[[119,147,77,100,105,221],
[71,182,100,148,79,119]]
->
[[119,77,105],
[71,100,79]]

[[143,183,94,200,50,189,35,149,80],
[133,125,114,111,131,124,165,134,140],
[133,110,145,83,152,110,170,137,138],
[141,112,120,123,142,115,152,134,144],
[106,120,156,128,144,121,110,105,131],
[140,130,112,120,121,132,149,141,132],
[63,132,180,130,149,116,88,66,123],
[111,157,114,195,88,163,53,106,114],
[113,120,156,120,146,116,116,114,125],
[129,136,115,148,117,134,114,125,125]]
->
[[143,94,50,35,80],
[133,114,131,165,140],
[133,145,152,170,138],
[141,120,142,152,144],
[106,156,144,110,131],
[140,112,121,149,132],
[63,180,149,88,123],
[111,114,88,53,114],
[113,156,146,116,125],
[129,115,117,114,125]]

[[216,43,180],
[57,107,113]]
->
[[216,180],
[57,113]]

[[201,129,87,206,148,66,162,186,164,108,86,105,114,137],
[102,160,179,172,129,149,75,107,162,141,43,153,129,209]]
->
[[201,87,148,162,164,86,114],
[102,179,129,75,162,43,129]]

[[124,103,76,56,110,154,118,173,117,150,95,109,87,83],
[160,105,144,120,158,74,138,93,117,157,103,109,145,94],
[179,149,55,86,79,85,169,169,135,107,132,96,121,108],
[139,112,151,79,173,189,200,184,149,120,159,139,125,183],
[169,183,80,108,99,88,139,184,164,139,161,41,115,113]]
->
[[124,76,110,118,117,95,87],
[160,144,158,138,117,103,145],
[179,55,79,169,135,132,121],
[139,151,173,200,149,159,125],
[169,80,99,139,164,161,115]]

[[95,188,107,159,153,115,204,99],
[90,138,151,166,154,163,149,91],
[111,135,141,107,100,109,133,110]]
->
[[95,107,153,204],
[90,151,154,149],
[111,141,100,133]]

[[125,191,116,61,98,95,124,156,147,115],
[115,182,109,36,137,63,114,152,135,119],
[102,160,110,90,114,89,148,154,106,138],
[153,106,139,107,105,112,57,98,106,220],
[144,144,123,81,128,131,87,145,133,108]]
->
[[125,116,98,124,147],
[115,109,137,114,135],
[102,110,114,148,106],
[153,139,105,57,106],
[144,123,128,87,133]]

[[139,172,156,176,156],
[155,139,83,129,106],
[187,190,109,166,94],
[149,127,116,99,90],
[190,204,107,190,103],
[135,119,120,122,106],
[130,116,79,113,130]]
->
[[139,156,156],
[155,83,106],
[187,109,94],
[149,116,90],
[190,107,103],
[135,120,106],
[130,79,130]]
